In the rows, 128 means zero.
D: rows in 3 groups, each row roughly a mix of its group's directions (some rows in no group):
D (126 x 11):
[[141 163 179 152 102 140 128  97  86 130 147]
 [145 134 126 154 158 110 148 119 111  99 197]
 [135  81 103  81 163 119 132 164 136 139 103]
 [ 75 118 153 129 110 117 117 125 134 168  75]
 [ 80 118 138 165 167 155 138 149 119  87 117]
 [ 70 190 128 140  98 118 128 129 120 129 140]
 [158 115 127  99 140 125 157  94  79 116 172]
 [184 118 114  81 123 112 146 170 128 150 128]
 [106 121 180 165  90 130  93 136 133 144  99]
 [109 121 143 128 157 123 152 135 108  54 150]
 [144 123 112  84 130 117 155 102  89 135 182]
 [ 92 123 107 153 126  88 104  96  83 133 158]
 [144  79 140 113  69  99 145 105 125 144 135]
 [134 135 196 149  99 149 100 138 138 142  99]
 [114 132 111 163 187 156 159 141 103  99 135]
 [134  77 119  78 162 107 148  97 122 111 123]
 [192 141 124 109  99 107 152 144 137 165 142]
 [166 128 108 105 131 101 165  97  99 136 175]
 [158 123 107  99 137 111 164  91  93 126 173]
 [155 162 120 137 119 139 138  86  88  90 164]
 [135 137 130 121 127 102 155 136 109  76 189]
 [195  89 115 119 148 157 123 119 136 113 103]
 [143  85  91 115 168 172 103 127 128 106 113]
 [194 139 123 108 122 136 146 110  88 109 159]
 [ 65 119 155 120 110 127 130 138 138 127  71]
 [134 138 114  92 114 103 155 108  91 109 185]
 [183 103 114  84 131 127 136 170 141 147 108]
 [150 163 123 148  86  89 166 147 113 112 157]
 [141 144 142  90 151 147 176 143 123  96 173]
 [162 150 141 152 167 144 149 130 143  93 177]
 [191 134  91 137 143 135 118 119 119 118 177]
 [181 132  85 124 146 136 113 122 106 123 180]
 [123 114 140 172 125 136 101 132 164 149  67]
 [152 115 109 116 148 120 153 122 111  77 185]
 [169 118  77 108  81 125 127 152 112 135 102]
 [157 128 121 117 137 106 156 124 116  88 194]
 [110 182 151 156  90 100 134 122 132 168 136]
 [210 115  96 121 134 129 133 128 146 131 116]
 [ 87 140 179 131 149 139 123 122 147 178 103]
 [ 91 130 182 163 102 134  98 143 133 105 103]
 [ 93 128 126 150 150 152 108 157 190 149 143]
 [150 148 102 132 102 141 110 123 158 196 111]
 [ 91 111 150 147 123 132 105 148 162 128  66]
 [107  81  90  90 171 115 132 152 138 125 111]
 [119 111 205 120 119 145 113 137 126 106  97]
 [112 121 118 122 111 110  81 127 156 193 113]
 [203 109  98 117 141 137 125 134 145 126  98]
 [177 119  97 104 137 121 129 106 102 151 180]
 [126 126 156 138 114 149  99 170 161 147  74]
 [136 160 152 120  56 109 117 135 106 105 130]
 [111 126  79 150 151 128 115 134 166 181 148]
 [ 99 124 118 146 161 146 115 110 191 101 101]
 [140 141 121 141 106 142  97 121 152 195  93]
 [ 79 116 147 139 101 108 111 125 136 160  74]
 [180 162 133 155 104  98 155 147 140 124 162]
 [ 89 122 143 131 122 149 105 130 143 161  61]
 [151 156 185 130  79 148 125 152 123 152 127]
 [131 156 123 165 118 141  92 132 138 191 104]
 [127 115  95 126 135 144 136 170 114  58 124]
 [ 96 141 181 144 153 138 118 123 158 173 107]
 [175  89  96  95 154 125 131 151 145 139  97]
 [139 146 147 146 141 170 110 151 179 102  92]
 [148 129  89 116  98 138 124 115 148 192 100]
 [ 76 150 140 171 126 136 117  87 116  99 150]
 [180  91 109  92 145 127 131 160 144 145  97]
 [138 112 184 149  88 110 133 106 111  87 116]
 [ 81  98 160 123 144 141 119 130 161 126  76]
 [140 101 125  97 128 113 175 117 113  75 160]
 [ 74 185 128 158 109 117 123 115 113 114 145]
 [179  98 109  88 138 125 134 167 145 148 101]
 [103 135 169  73 161 136 121 168 131 115 114]
 [ 74 144 111 165 141 135 114  91 124  86 138]
 [ 87  92 128 103 156 165 106 130 132 134  81]
 [114 120 151 129 150 118 152 141 100  60 160]
 [190  88 137  99 136 114 146 143 129 164 129]
 [154 137  66 126 124 118 171 118 125 126 170]
 [ 96 112 148  69 149 162 159 150 126 126 110]
 [120 166 122 149 117 131 135  84  92  93 172]
 [ 95 130 126 151 149 157  97 127 174 144  80]
 [ 81 134 153 157 119 134 121 148 154 105  73]
 [157 133  82  99 134 125 176 127 127 113 174]
 [130 106  69 107 158 110 127 152 162 131  95]
 [144  87 122  93  97 101 169 109 114 101 153]
 [ 77 118 152 134 142 151 101 117 142 154  75]
 [178 150 110 128 133 130 151 137 119  90 183]
 [151  75 125  80 127 134 165  99 140 121 109]
 [114 108  67 106 164  99 149 115 111 116 152]
 [170 143 152 130 100 133 164 135  71 110 147]
 [ 82 116 118 136 149 141 155 147 114  63 127]
 [187 133 137 108 119 138 147 114  82 110 165]
 [155 118 106  86 136 164 141 117 135 165  79]
 [ 83 123 121 109  88 123 104 130 116 155  73]
 [ 81 119 176 143 150 124 108 102 159 154 106]
 [ 70 144 187 136 148 121 128 105 147 126 133]
 [ 86  97 145 111 151 152  98 119 146 152  80]
 [133 115 121  57 149 141 148 119 103 130 167]
 [152 152  82 123 100 135 122 125 155 188 125]
 [155 154 161 182 103 148 117  86 126 120 139]
 [128 138  81 129 175 133 142 134 168 130 174]
 [ 69 123 174 129 176 144 131 114 138 125 129]
 [148 131 144 156  85 104 122 133  82 172 150]
 [198 133 137 101 115 135 147 126  90 125 155]
 [ 92 119 145  76 151 122 147 110 110 104 172]
 [159 132  98  96 142 110 166 128 104 110 180]
 [100 158 118 166 150 129  76 140 142 167 113]
 [ 76 137 150 102 173 138 154 145 151  97 120]
 [ 70 142  79 132 135 106 121 151 164 121 115]
 [111 102 197 110 138 139 116 133 119  92 100]
 [157 125 118 154  74  72 149 144 135 121 127]
 [ 98 127 138 179 150 116 119 120 168  85 154]
 [142 162  85 126 127 140 133 104 100  73 157]
 [ 64 129 124 168 140 142 100 114 151 106 107]
 [107 135 123 170 150 159  98 133 146 171  86]
 [ 76 133 125 164 131 134  99 139 171 131  87]
 [186  98 123  91 130 126 137 164 144 156 106]
 [154 124  97 119 139 129 150 132 107  70 176]
 [ 98 149  85 121 172 156 116 155 167 143 129]
 [117 122  77 156 159 137 114  96 139  77 130]
 [165 121 155  71  96 145 159 141 103 117 129]
 [166 165 143 156  99  83 139 130 139 144 166]
 [190 102 147  92 117 126 146 153 130 163 127]
 [166 146 140 165 149 114 153 127 138 101 184]
 [128 105 102 143 124 151  79 110 134 156  74]
 [135 132 116 133 105 131  94 121 148 201  98]
 [126 127 193 137 100 146  95 135 135 146  89]
 [159  68 131 101 156 129 127 151 145 152  97]]
one row of each group, then the others: which group is each in?
[193  78 123  98 151 131 140 133 126 139 119]	<18>
[159 140  84 104 136 121 172 129 117 113 178]	<27>
[109 123 141 148 119 140 103 131 145 179  67]	<38>

[ 76 123 149  97 131 151 136 115  84  99 157]	<18>
[107 106 118 163 134 111  90 107 156 182 110]	<27>
[185 127 144 105 121 144 148 107  83 113 162]	<18>
[ 66 123 132 172 140 137 102 111 158 118 106]	<18>
[108 123 107  98 169 154 134 120 173  90 100]	<27>
[151 154 128 104 116 101 162 127 103 119 192]	<38>
[ 92 141 173 158 105 129 117 152 113  76 129]	<27>
[100 124 153 118 125 160 114 146 162 133  63]	<38>
[126 124 109 110 144 111 159  80  90 118 177]	<18>
[173 121 188 137 116 150 131 101  93 137 140]	<18>
[141 108  88 126 136 151 125 171 124  67 116]	<38>
